Rotation paths and how fast each direction turns (degrees each step)
Each turn is a multiple of 5 degrees from 10 to 175, or 0.
Each row of a path follows its step; steps can be skipped.

step 0: [  4   1   5   5  19  14 -12   4   8   5  -2  11 -29 -14  -1 -10  -4 -11
  -4  -5  -3   6  -3   2  14   1  10 -15   4 -16  -8  -4  -2   0  -9  10
  24  11  -7   3  -6   5  -7 -13 -11   7  -3 -12 -12 -10  34   6   7  -3
  14  10   3  -8   2 -20  16   8   1 -15   0]
step 1: [  9  15 -10  10  17   5   5  -6  10 -12 -22   6 -11   2   7 -21   1  -1
  -6   9  -3  11  16  -1  -8  12  -1  -4   3   5   4   5 -12  -6 -14  -4
 -12   7  -5   4   3 -10  21  -6   3   6  10   4  12  14  11 -15  -9   4
 -22 -10   8  -8   5  -4 -25  -1   6 -14 -25]
step 3: [  2   8   4 -15  16  10  17  -3  16 -16   3   6 -13  -3  -8  -5   9   4
  -2 -17  -5  12  12  17  -9  -9   2 -14   7  14   2 -11   0 -11  20  -9
   1  10 -15  -1 -16  -8   5   0  -2   1  17   8 -15  -5  13 -10  -8  -3
 -14  -5  12  10   2 -18 -15   8  10 -16 -17]
step 4: [ 11   0 -19  -3  19 -11 -14   6  24 -11  -6   3 -11  -3   8  -9  21 -12
  -1  -6 -21   0   0   5   3  13   2 -13  -4  -6  -7   5  -8   3   2   7
  13 -16  -5   7  11 -17  -7  -6  20 -21  -9  -7  -7   1   6   7  -5   8
  -8 -20   7  -4   0  25   6   3 -15  -2  -3]
step 5: [ -8  11  -2 -11   7  -1  21   0   2   5   9   5 -14  -1   5  -3   2  -1
   3  -6 -18  13  15  -3 -18  -8  -1   2 -11 -10   6  -7  15   7 -15  -3
  14   9 -20   5 -12  -3   2  -8   6  15  14   1 -27 -26  24   3  -2   6
   9  -2  -5  -8   8   1 -16   8  15  -4  -7]
step 6: [ 22 -15 -13   3   2   5  -3   0  30  -8  -6  -1  -5 -24  20  -3  19   1
   5  -9 -25  11   1   2  13   3  -9   1   8   8  10  16 -18   3  -4   6
   2   7   6   7  -7  -5  -4 -25   8   8   2  -5   8   0   4  -8  -3   3
  -9  -5  16   1   0   1  12  -7  16  -7 -10]
step 7: [  8  23   0 -13  13  13  -4   7   3   3   1  16 -16 -15  -7 -12   8  -6
   4  -4  -4   7  -2   8  11   6   4  -3 -16 -12   5   8  13   4 -19  -6
  -1 -12 -33  -3 -12   8   8 -12 -11  -8   0  -1   5  -1  27  11  16  -6
   5  -4  -2 -13  13   5 -13   4   3  13  -4]
step 8: [ 22  16  -7  14  25   7   6  -9   8  -5  -1   0  -1  -8  12 -14  10  -6
 -11   0 -18  -1  -3  -2  -5   2  -3  -1  -6   7   3  -4 -22  -7 -12 -14
 -11   3   0  14  -9   4 -22 -12  -4  18  17   1 -21   5   6 -11  -5  15
 -10   5   7   5  -3 -19   6   2  -9 -13  -8]
step 9: [  6  15 -19   4  14   6 -13  -8   1   9 -14  22 -11  -2   4  -3  15 -13
  -4 -16  -9   3   4  17   4  -5   3   0   8  -3   5 -11  11  -3  -9   2
   9 -18  -5  -6  -4 -27  -2   8   6 -10 -14  11  14  -2  23  -1   5   1
  -5   1   7   0  15  -4   0 -14  12  19 -21]
Directions:
[ 4  1  3 -2  1 -2  2  3  1 -2 -4  4 -1 -4  5  1  0 -2 -2  0  3 -2  2  2
  0  0  3 -1 -1  5  3 -3 -3 -2  0 -3 -2  3 -2  1 -3  2 -2  0 -8 -2  4  3
  5  4 -4 -2  3  1  1 -3 -7 -5  2  0  0 -3 -1  2  3]
65
